In the rows, zero is written as 128.
Rotation paths and how fast each direction turns (degrees a step):
Each turn is a multiple of 5 degrees from 10 to 175, or 0.
Each row of a path follows its step; steps can be skipped.
path 1
step 0: [138 120 124 131 126 127 127 131 140 133 129 122 125 118 130 129 133 127
 128 130 126 131 134 117 132 129 128 127 134 126 120 138 127 137 128 131
 127 118 126 124 125 120 120 134 127 118 138 134 117 128 139 128 125 139
 133 125 130 132 122 136 127 134 125 125 128 126 125 131 132 118]
step 2: [125 138 127 138 126 125 125 138 126 131 132 130 129 135 133 128 137 125
 124 129 119 126 132 134 106 133 131 127 126 126 125 124 131 130 133 135
 135 126 134 122 125 129 127 123 130 127 136 137 130 122 133 124 127 131
 123 120 127 129 115 135 121 128 123 123 136 132 135 130 132 123]
step 3: [127 133 126 135 119 130 118 133 129 128 136 130 125 123 132 123 128 124
 124 124 134 121 123 118 136 123 129 134 123 127 128 128 122 138 125 135
 136 123 135 120 125 120 128 120 131 120 132 131 122 123 137 134 116 131
 129 130 123 143 120 136 123 128 120 124 130 126 126 130 128 126]
step 7: [137 139 120 128 130 124 127 127 122 137 129 126 123 131 140 136 137 115
 119 130 132 132 128 124 129 139 124 123 128 139 117 128 130 130 131 137
 128 127 120 129 127 136 126 130 126 136 128 120 134 126 128 125 128 128
 131 137 134 124 132 129 130 134 118 126 134 130 134 123 128 135]
step 8: [132 145 137 130 122 122 129 136 128 140 135 127 121 125 131 129 138 124
 127 124 128 127 131 126 120 122 127 122 119 130 128 133 122 124 131 134
 129 130 126 123 121 135 121 131 128 137 129 133 128 131 129 120 120 116
 133 120 126 127 130 133 123 122 125 131 133 122 123 126 134 122]
step 9: [132 138 126 128 125 123 130 130 138 124 138 125 126 121 135 125 127 128
 126 118 129 128 134 121 137 120 132 125 127 132 113 128 120 133 120 130
 130 123 135 126 122 131 119 134 122 130 122 138 130 128 121 136 130 132
 134 126 130 138 127 135 128 136 119 133 127 122 133 127 126 122]
step 10: [136 137 126 130 123 118 122 124 133 134 122 126 129 129 135 135 129 131
 122 127 135 136 134 128 138 133 128 120 136 131 118 127 123 133 128 126
 132 120 126 125 130 130 121 123 132 129 132 127 124 132 137 125 135 122
 138 125 137 125 126 120 120 131 127 137 133 129 139 118 123 130]
step 12: [131 120 116 134 124 125 124 131 130 123 130 128 121 123 135 134 131 123
 126 130 118 130 134 132 133 122 127 137 131 127 118 137 125 130 128 132
 129 120 130 136 127 123 120 121 120 116 131 133 125 129 127 127 121 135
 131 129 137 138 124 137 128 137 118 126 133 124 135 134 122 121]
step 15: [131 134 128 130 112 134 122 125 127 123 128 125 125 122 135 124 129 122
 129 119 129 126 129 132 127 130 137 141 131 128 122 133 122 138 126 138
 133 123 130 124 128 122 125 117 120 131 127 127 123 124 129 131 119 136
 130 129 122 138 120 126 125 135 121 130 121 130 131 119 124 121]
step 17: [133 135 130 127 121 128 130 131 123 134 131 139 121 125 134 124 135 130
 133 129 127 131 134 126 119 122 108 133 133 137 131 131 124 134 135 132
 126 124 127 121 124 128 132 129 122 138 134 125 127 131 126 114 133 130
 122 124 124 129 125 138 128 127 126 131 135 128 132 133 119 121]
Directions:
[128 128 126 131 127 128 128 129 130 126 128 128 127 127 125 127 127 128
 127 125 129 127 129 129 128 127 127 129 129 128 128 128 127 129 126 128
 126 129 127 129 128 126 126 128 130 127 130 128 127 127 125 128 127 132
 129 128 128 130 130 129 130 127 127 127 127 128 128 126 129 127]  120
path 2
step 0: [122 122 125 119 127 124 134 130 129 123 139 127 136 135 132 123 134 115
 124 133 124 123 130 123 123 133 134 134 124 130 122 120 129 129 124 122
 130 126 133 123 126 124 127 117 123 132 134 124 131 126 130 124 141 122
 128 137 115 134 128 141 118 131 118 123 121 133 128 128 130 131]
step 1: [127 118 129 135 129 138 133 134 127 125 124 118 128 127 141 119 126 121
 129 122 138 134 124 131 116 133 140 126 131 125 139 130 119 121 122 128
 135 121 133 128 128 128 128 132 136 136 129 122 126 124 124 130 136 128
 126 136 126 123 125 139 130 129 127 128 136 133 130 136 124 135]
step 2: [115 125 138 126 127 136 125 138 132 129 125 133 134 132 132 125 126 127
 127 132 135 132 137 133 119 141 125 126 135 127 118 130 131 126 124 129
 130 123 130 128 127 130 136 123 125 132 131 127 136 114 119 134 129 132
 134 135 122 130 119 133 130 137 138 133 123 123 132 115 125 128]
step 3: [119 134 125 134 133 127 132 129 129 125 125 135 134 137 128 122 129 120
 133 130 121 111 122 138 126 120 139 123 132 130 120 136 119 122 124 132
 126 127 121 125 129 122 127 122 132 136 122 137 123 126 126 133 134 127
 126 135 122 130 117 135 130 133 131 126 124 140 128 124 124 136]
step 6: [128 125 135 139 130 128 123 138 129 122 132 124 129 129 129 122 130 128
 125 125 130 139 126 136 123 134 132 121 139 128 126 136 126 127 126 123
 124 119 131 132 125 126 131 129 140 150 124 127 129 123 127 129 140 136
 120 137 130 128 128 130 130 137 125 124 127 125 127 132 125 140]
step 10: [132 125 134 125 129 143 127 128 139 126 137 128 130 133 125 118 127 127
 131 130 123 138 125 127 123 129 136 138 141 122 121 129 120 128 129 135
 126 131 131 122 126 122 134 119 132 137 125 125 131 121 129 130 135 119
 124 119 127 128 129 128 121 137 132 131 130 124 138 119 121 134]
step 11: [114 126 129 123 132 120 119 144 132 123 137 124 126 126 126 124 131 127
 130 127 130 122 129 136 124 124 127 129 137 130 123 140 122 130 125 124
 127 129 133 139 129 126 135 132 133 136 125 133 120 118 125 127 138 136
 121 127 133 134 132 131 132 135 122 130 136 139 130 129 130 135]
step 12: [123 122 127 125 138 130 127 126 121 133 130 130 128 129 123 121 135 122
 126 124 125 134 132 139 136 129 131 124 133 131 124 116 131 129 125 124
 144 124 129 139 127 130 131 120 127 129 121 138 123 123 133 127 134 120
 133 127 129 135 125 148 127 134 133 132 134 124 128 121 125 130]
step 14: [127 106 125 127 135 129 132 130 129 126 134 122 135 124 134 121 128 128
 128 125 132 128 128 134 117 139 133 124 125 126 134 119 117 133 119 129
 130 136 132 128 130 124 133 128 135 137 132 129 129 120 117 128 135 124
 126 122 130 131 123 134 121 135 123 123 122 127 133 130 134 136]
step 16: [116 122 126 125 134 124 123 135 129 133 127 131 137 132 128 121 133 122
 128 135 133 121 132 143 120 129 128 128 133 132 115 137 126 120 121 125
 120 130 126 130 127 125 131 133 128 131 124 139 129 128 129 130 133 134
 129 120 128 128 126 145 126 135 133 129 131 138 122 126 126 122]
Directions:
[128 127 128 126 126 129 129 128 126 126 127 127 129 128 127 125 126 129
 129 129 131 129 128 128 128 129 130 129 129 127 129 129 128 130 129 128
 127 129 130 126 126 129 128 129 130 129 130 126 129 129 127 128 128 129
 128 128 128 130 129 127 124 127 128 128 129 127 131 131 127 129]  80
[127 128 133 130 127 127 126 129 129 128 128 128 127 127 127 127 129 127
 129 126 127 130 126 128 126 128 127 127 127 128 127 129 126 129 127 130
 129 130 130 126 128 126 128 129 129 130 131 127 128 126 126 127 127 126
 129 129 131 128 129 127 129 127 128 129 126 127 127 127 127 127]  85
path 3
step 0: [130 123 127 132 135 137 131 127 133 117 135 126 126 130 136 122 126 134
 130 135 123 121 131 129 132 123 123 120 119 135 120 127 128 131 124 132
 128 129 123 137 128 136 131 126 136 134 130 125 119 119 129 126 117 130
 127 132 122 132 131 131 133 133 135 126 125 132 132 134 139 133]
step 3: [135 130 127 124 134 132 130 129 131 125 130 125 138 122 131 129 120 130
 124 134 117 125 141 128 121 111 129 126 130 132 124 124 130 135 129 130
 136 133 124 135 122 126 120 126 129 127 120 126 129 125 118 127 127 130
 132 122 127 133 134 128 125 130 128 122 130 127 132 133 132 116]
step 6: [134 136 127 127 134 136 139 132 121 131 134 125 123 128 120 124 128 130
 130 121 135 126 136 126 125 125 136 128 139 126 125 132 131 130 129 127
 142 135 125 123 123 134 128 124 130 130 134 124 132 132 125 133 132 137
 136 127 118 130 131 130 124 133 128 120 131 132 139 132 126 127]
step 8: [125 131 123 123 124 130 127 136 136 129 130 127 124 132 134 126 125 128
 130 121 120 117 128 122 125 124 135 123 133 120 125 134 130 131 120 129
 120 126 123 129 125 132 128 130 121 122 124 134 125 123 130 119 121 138
 133 126 129 133 127 135 121 138 135 118 124 136 119 120 132 132]
step 10: [135 138 134 124 127 135 134 126 129 133 140 130 120 122 122 120 133 125
 134 129 129 127 133 124 131 131 130 117 141 127 132 131 132 132 128 124
 122 115 126 120 136 136 129 125 127 131 131 128 130 130 131 135 131 125
 124 134 122 127 134 130 131 132 129 135 132 123 120 123 125 124]
step 11: [123 137 130 121 128 131 133 129 130 134 133 137 128 131 124 136 126 132
 121 124 128 123 130 129 123 130 135 120 133 131 130 122 125 131 124 130
 120 137 122 129 124 131 127 132 137 127 138 126 120 122 127 125 121 136
 129 121 129 138 128 121 122 130 125 127 129 119 116 127 135 119]
step 12: [124 126 120 126 130 130 129 130 139 122 138 120 129 132 126 132 121 125
 122 126 129 118 123 136 130 128 134 128 127 138 134 132 133 128 126 128
 115 134 124 123 126 127 130 124 127 126 128 128 126 128 125 121 137 131
 132 144 125 133 137 134 140 128 133 120 127 130 123 131 126 126]
step 14: [120 123 129 124 128 127 129 128 128 126 137 128 128 119 111 128 129 130
 132 135 127 122 126 124 126 136 134 132 133 135 131 133 128 141 135 126
 130 132 129 128 139 125 120 127 130 136 136 130 119 126 122 132 125 134
 132 123 122 131 125 135 125 134 123 131 131 125 125 119 126 119]
step 16: [131 118 128 128 125 132 128 128 140 129 127 130 135 131 127 135 126 131
 134 130 119 128 134 133 124 124 131 122 138 127 133 133 128 131 122 125
 122 129 118 130 128 131 130 125 128 122 123 125 124 124 117 118 123 118
 129 127 133 132 127 139 136 128 135 125 135 122 139 130 127 119]
step 17: [119 114 124 127 122 127 125 133 133 121 132 120 126 131 113 124 130 134
 122 126 133 125 126 131 128 132 127 124 130 133 118 124 126 136 132 131
 130 131 127 129 129 131 133 119 120 125 133 122 120 129 120 130 119 128
 126 118 123 127 123 126 128 124 134 127 131 135 129 135 125 135]
Directions:
[128 128 127 131 127 129 127 130 127 130 127 129 129 127 129 126 127 127
 129 127 126 129 128 127 127 126 129 128 128 128 124 126 126 127 126 129
 131 127 129 128 127 130 127 130 127 130 128 126 129 129 124 128 130 129
 127 129 128 130 128 128 127 127 129 127 127 129 128 129 128 128]  20
[129 130 126 125 129 128 126 128 125 130 127 127 128 126 127 128 128 128
 126 125 128 129 129 126 128 129 127 127 129 128 130 128 127 128 129 129
 128 128 127 127 127 128 128 129 131 131 127 127 128 129 127 127 127 127
 130 128 130 129 129 127 129 128 128 128 128 127 128 128 128 126]  85
[129 128 127 128 128 129 129 127 127 130 127 130 131 128 126 130 128 127
 128 128 128 129 129 131 127 126 130 127 130 130 127 127 128 126 127 127
 127 130 128 125 128 129 129 128 126 126 129 127 128 127 129 124 128 128
 128 128 128 127 129 127 127 128 127 128 126 129 129 130 126 127]  80
[129 129 127 127 127 129 127 129 127 129 127 129 127 130 128 126 125 130
 129 127 128 128 128 129 125 126 128 128 128 127 130 127 132 129 127 127
 132 128 128 129 128 128 128 126 126 129 129 128 129 130 131 127 127 128
 129 127 129 128 128 129 128 127 128 130 128 128 127 128 126 130]  25
[127 130 131 128 129 127 126 128 130 130 127 126 128 128 129 129 130 127
 129 124 130 127 129 127 129 127 130 126 129 128 127 128 129 128 127 128
 130 128 129 130 129 130 128 128 127 125 128 128 130 127 129 130 130 128
 131 127 130 126 129 127 127 129 129 127 127 128 129 127 127 129]  25
